One turning vector, and how many steps it has turned
The counts run from 0 to 281.
[203 171 164 136 118 149 105 123 125 168 130 155 140 155 133 131 118 118
 163 135 155 123 105 114 106 151 123 143 109 102 121 108 155 151 117 156
 114 116 112 100 134 197 150 166 133  92  89  96 105 158 129  99  93 128
 147  64 109 100 132 109 111 136 110  98] -> 126
[171 127 160 123 161 137 127 164 131 146 133 148 121 125 106 128 123  72
 122  70 190 100 113 125 134 139 132 154 114 133  99 114 118 135 151 185
  94 164  83 122 142 140 152 121 156 126 133 101 124 146  89  61  94 128
 148 123 115 122 130  88  85 142 142 146] -> 49
[184 142 147 121 150 148 125 151 149 122 103 143 125 170 124 105 132  85
 123 126 196 116 137 134 102 130 106 143 120 131  94 131 130 163 141 214
 112 122 103 115 145 181 160 141 132 111 141  95 108 163 155  78 103 134
 147 104 112  76 127 102  80 149 138  92] -> 43
[203 102 148 151 145 109 112 115  94 167 136 149 131 152 117 122 121  93
 162 112 164 105 102 143  75 146 115  96 104 121  95  89 112 137 147 172
 116 105  88  94 119 157 147 137 166 106  84 107 149 109  80 132 132 134
 185 146 119  98  94 126 118 167 122 106] -> 229
[194 102 136 128 149 139 157 123 134 147 131 141 117 158 127 160 102  75
 172  95 162 145 109 129  82 161 133 147  92 130 115  88 108 127 110 141
 113 122  88  98 119 157 196  96 171 102 145 144 123 129 115 132  81 131
 173 123 134 129 125 113  89 140 124 111] -> 97
[165 103 131 125 138 118 104 105 112 152 146 129 121 144 132 146  98  80
 153 113 177 119  92 154  63 140 101 109  99 107 106  73 128 136 125 155
 138 121  89 107 137 143 128 131 165  90  89 107 136 128  99 123 123 106
 167  67  96 119 138 131  99 156 108  97] -> 225
[174 119 160 159 150 103 124 130 104 171 117 147 108 156 155 116 107 126
 159  87 178 122  95 133 113 133 146 108  85 145 134  77 126 136 117 182
 109 104 112  97 133 173 189 133 152 125  74 151 140 148 101 102 137 160
 162 141 126 109 107 108 108 129 108 118] -> 87
[147 104 119 124 142 127 125 123 132 146 172 135 149 125 133 172 104  85
 126  68 186 108 143 135  98 142 114 139 106 119 117 102 115 126 142 156
 114 144 105 101 156 155 148 128 144 122 101 123 106 144  76  81  98 110
 176  69 105 126 123 109 104 104 130  82] -> 73
[138 102 169 144 120 112 113 148 118 152 142 117 132 150 166 103  70 119
 132 106 184 133 127 128  63 143 134  98  97 122 122  78 114 129 113 211
 128  84 118 116 154 184 142 130 133 112  98 150 122 138 123 130 121 130
 176  88 103 124 139 125 104 136 142 102] -> 204
[170 124 153 109 139 163 117 181 114 195 118 124  82 126 142 152 101  91
 163 125 153 116 102 106 101 166 145 139  82 114  58 106  84 124 131 146
  80 116 102 129 132 171 165 124 163 110 109 123 142 144 116 103  80 120
 172 110 127 137 128 111 120 156 109 156] -> 139
[151 120 172 130 164 140 134 143  94 160 151 142 116 144 149 117 109 100
 141  65 175 111 145 107 107 121 157 122 104 130 120  92 101 145 151 189
 101  99  88  99 158 188 158 139 145 131  97 156 128 144 105  85 117 146
 153 130 139 111 114 118  93 132 115 148] -> 192
[195  99 140 146 160 134 124 127 102 157 151 133 152 189 126 146 124 115
 161 105 141  89 125 127  91 150 159 116  87 121 117 109 113 137 130 183
 109 100  95  90 126 164 141 118 142  87 129 127 141 111  87 129 134 156
 176 139 153  84  95 117  90 153 120 115] -> 234
[176  77 139 119 162 178 103 164  98 169 116 120 110 127 130 165 119  92
 162 128 187 127 100 101 101 153 148 123  61 133  86 135  92 146 156 180
 119 136 103 130 131 158 144 101 139 123 142 119 133 118 116  93 102 137
 171 134 144 105 135 112  96 154 151 153] -> 281
[152 131 143 102 130 142 111 146 148 134 155 114 160 123 148 120  92  91
 146  81 164 109 128 135  71 166 114 138  91 117  70 115 123 131 135 171
 114 142 138 129 134 190 139 114 161 121 134 108 111 149 111  91  91 123
 166  80 124 109 123 119  87 130 156 113] -> 179
[176  92 108 115 148 164 117 193 127 162 118 128  99 134 162 160 142  85
 150  90 181 114  84 126 106 157 160 134  86 138  64 122  95 120 130 173
  96 131  97 118 128 143 142 104 151 119 146  90 137 159 123  79  84 137
 151 114 130 132 122  99 109 149 125 145] -> 280
[195 148 174 142 138 124 163 129 132 132 124 166 112 154 115 111 121 105
 151  74 177  96 128 123 109 121 125 143 119 133 136 108 112 145 136 203
 109 130  71 119 125 170 181 142 144 101 133 120 108 133  99 112 107 143
 145 134 128 115 114  96  77 157 121 113] -> 212
[160 154 137 100 115 130 100 183 141 163 117 137 114 148 143 118 115  78
 139 112 159  98 114 125 104 122 123 145  94 125  45 109 125 129 147 155
  90 115 100 111 141 164 133 144 156 111  99  96 127 187 140  92 100 123
 127  87 117 101 101 126 109 158 102 118] -> 22
[172 111 119 127 133 139  95 138  79 180 119 102 128 166 148 166 106  69
 156 113 174 141 123 111  67 138 151 123 112 121  97  98 108 142 133 140
 100 102  77  95 147 154 151 121 144  91  92 119 149 120 101 122 105 110
 185 109 134 121 110 136 116 144  99 117] -> 245
[209 145 135 115 104 148 100 184 129 158 149 153 133 154 144 121 126 120
 176 106 158  73 101 127 114 138 145 124 111 115  77 120 119 131 111 185
  88 129 107 116 128 170 121 138 118  71 110  74 126 153 114  80 106 161
 155 106 133 115 104  89 109 156 114 114] -> 6
[186 125 139 110 133 135 165 138 155 151 132 139 113 139 139 149 104  91
 142  88 189 115 114 133  95 165 117 151 115 110 107  90 112  96  97 160
 106 135  91 130 115 161 182 123 164 102 140 100 121 118 104 109  85 125
 161 114 126 134 119  90  87 151 139 102] -> 96
[203  99 167 143 147 168 103 150  95 152 144 145 125 170  97 155 105 102
 170 109 146  88 123  83 119 172 163 135 100 114 117 135 103 158 142 182
 111 137 104 113 114 187 144 123 124  86 145 108 124 137 107 116 119 174
 162 134 148  91 104 108 105 153 127 126] -> 8
[205 132 161 129 162 143 168 107 132 151  86 149 103 166 125 143 124  80
 150 126 188 147 121 126  85 151 119 144 110 138 134  80 128 150 122 165
 129 129  61 108 132 179 193 131 153  90 111 121 124 119 139 124  93 135
 167 110 120 121 127 113  86 158 127 117] -> 102
[185 112 131 142 112 178  94 156 129 163 152 142 139 124 152 190 111 119
 146 127 184 115 135 122 103 176 135 135  83 109  84 124 106 135 143 143
 113 128 104 113 133 179 128 130 127  94  89 130 113 127 113  81 101  87
 157  72 124 110 135 113 129 140 132 101] -> 136
[199 148 125 144 134 124  94 154 131 176 104 130 139 153 130 144 124 108
 150 156 189 124 126 121  94 114 107 133 123 116 107 125 116 138 115 158
 107 122  79 117 140 184 138 150 118  78  88  99 101 150 138 102  98 117
 148  54 102 113 142 118  88 157 107  85] -> 247
[160  99 119 125 172 154 139 176 139 145 133 119 138 131 137 139 118  77
 136  84 199 102 125 146  92 143 110 118  98 139  94 128  82 115 152 178
 118 131  91 128 129 159 142 108 146 123 148 104 129 146 108  72  92 135
 172 113 120 120 133 102  74 158 162 144] -> 54
[150  82 145 147 134 140 116 147 134 148 173 129 146 131 153 151  89 110
 132  86 196 106 160 132  67 136 125  98  87 122 111 111 105 118 125 188
 124 110 114 134 134 198 133 128 129 115 107 160 113 131  94  96 124 108
 178  82 115 129 132 128 105 133 156 100] -> 199
[181 133 126 111 130 177 118 188 115 172 141 117 154 138 135 157 113 107
 167 125 159 101 122  80  93 142 168 154 116 125 100 138 114 142 114 176
  99 113 113 125 123 191 148 117 124  82 153 104 117 139 132 119  81 176
 166 112 136 125 121  99  91 159 126 126] -> 12
[189  87 152 119 144 158 105 152 102 170 120 137  89 142 111 169 126 104
 156  97 186 109 100 124 133 152 158 138  90 115  88 120 126 148 164 176
  95 152  73  97 132 132 154 104 139 112 122 103 139 126 102  73 100 112
 151 136 124 107 101 100 103 134 114 138] -> 276
[166 165 150 115 140 115 140 148 163 149 156 169 125 142 137  89 125  72
 124  64 184  94 142 137 107 119 116 139 116 119  73 113 125 128 158 175
 109 125  96 114 149 190 147 144 151 120 105 118 121 173 100  60  99 128
 140  95 117  97  99 126  90 140 127 112] -> 190
[165 139 120 123 168 144 154 151 145 161 117 104 130 138 160 143 102  86
 142  86 188 136 125 110  91 134 146 140 102 128 137 105 113 121 113 170
 117 120 104 126 157 187 179 122 153 124 122 134 121 149  98 103  76 153
 175  80 122 131 149 100  63 130 124 128] -> 75
[158 124 144 138 148 148 131 158 171 133 152 150 139 138 132 142 105  94
 136  79 170  97 160 139 102 134 120 120  98 119  95 137  99 116 146 175
 124 129 105 141 137 199 142 138 142 127 122 141 124 145  97  57 119 128
 150  80 117 104 116 118  70 147 148 101] -> 195
[179 121 172 133 145 134 157 120 138 144 115 143 110 171 107  98 100  90
 134  91 168 113 139 148  83 140 102 129  99 134 105 100 112 136 132 191
 128 110  96 120 117 188 187 125 178 111 136 135 113 131 128 120 124 146
 166 116 132  94 121 122  76 143 130 106] -> 207
[188 141 124 105  90 125 101 170 123 158 128 116 120 175 157 133 114  92
 144 121 194 124  97 142  93 151 126 143 118 117  76 102 141 137 106 186
  95 114  96  93 141 139 142 129 135  96 110  90 122 147 161 105  96 115
 152  83 121 108 130  94 138 132 115  83] -> 268
[188 129 170 138 149 129  94 159  89 171 120 143  88 155 120 163 106 114
 178 100 165 100  97  92 114 150 155 129  75 117 116 104 103 132 125 161
 101 125  99 101 134 181 166 137 145 114  81 137 131 150 113  92 122 166
 130 127 122 108 114 116  90 155  85 121] -> 255
[206 150 129 107 111 168 125 152 151 142 148 164 126 133 136 162 129  92
 174 112 165 105 128 111 119 161 149 166  87 112  92 123 126 123 144 140
  94 141 104 101 137 171 124 145 143  78 119 100 118 145 121  74  93 129
 131  74 133  93 106 102  99 153 113 110] -> 132
[161 127 115 116 148 153 150 152 152 139 145 116 143 147 151 161 112  85
 144  84 189 133 129 124  90 141 122 145 100 125 125 113 115 114 117 159
 115 137 107 112 153 203 160 117 146 127 129 128 113 162 104  84  90 133
 163  41 112 107 118 112  68 120 136 103] -> 74
[178 101 161 125 127 141  85 127  89 159 112 120  98 169 114 161  84 106
 165 136 168 142 100  97  87 167 143 144 103 128 107 100 129 163 139 167
 111 116 113 109 134 167 188 114 146  85 124 129 110 146 141 130 107 125
 174  98 130  90 142 113 112 145 108 101] -> 266
[178 117 150 137 156 141 107 137  82 162 111 135 101 179 134 145 107  96
 170 118 152 125 122 104  88 130 166 118  90 134 111 118  99 152 145 156
  99  96  88  82 151 194 159 125 145  99  87 135 130 139 136 125 127 125
 151 116 130  85 102 135 100 154  87 102] -> 250
[182  82 163 116 144 164  88 130  94 149 147 137 114 155 105 173 108 108
 154 107 162 114 109 116 104 171 148 147  74 121 103 128 112 162 160 171
 120 152 111  95 156 159 138 113 127 109 117 112 124 130 111  81 114 115
 136 103 130  70 127 110 116 133 131 124] -> 277
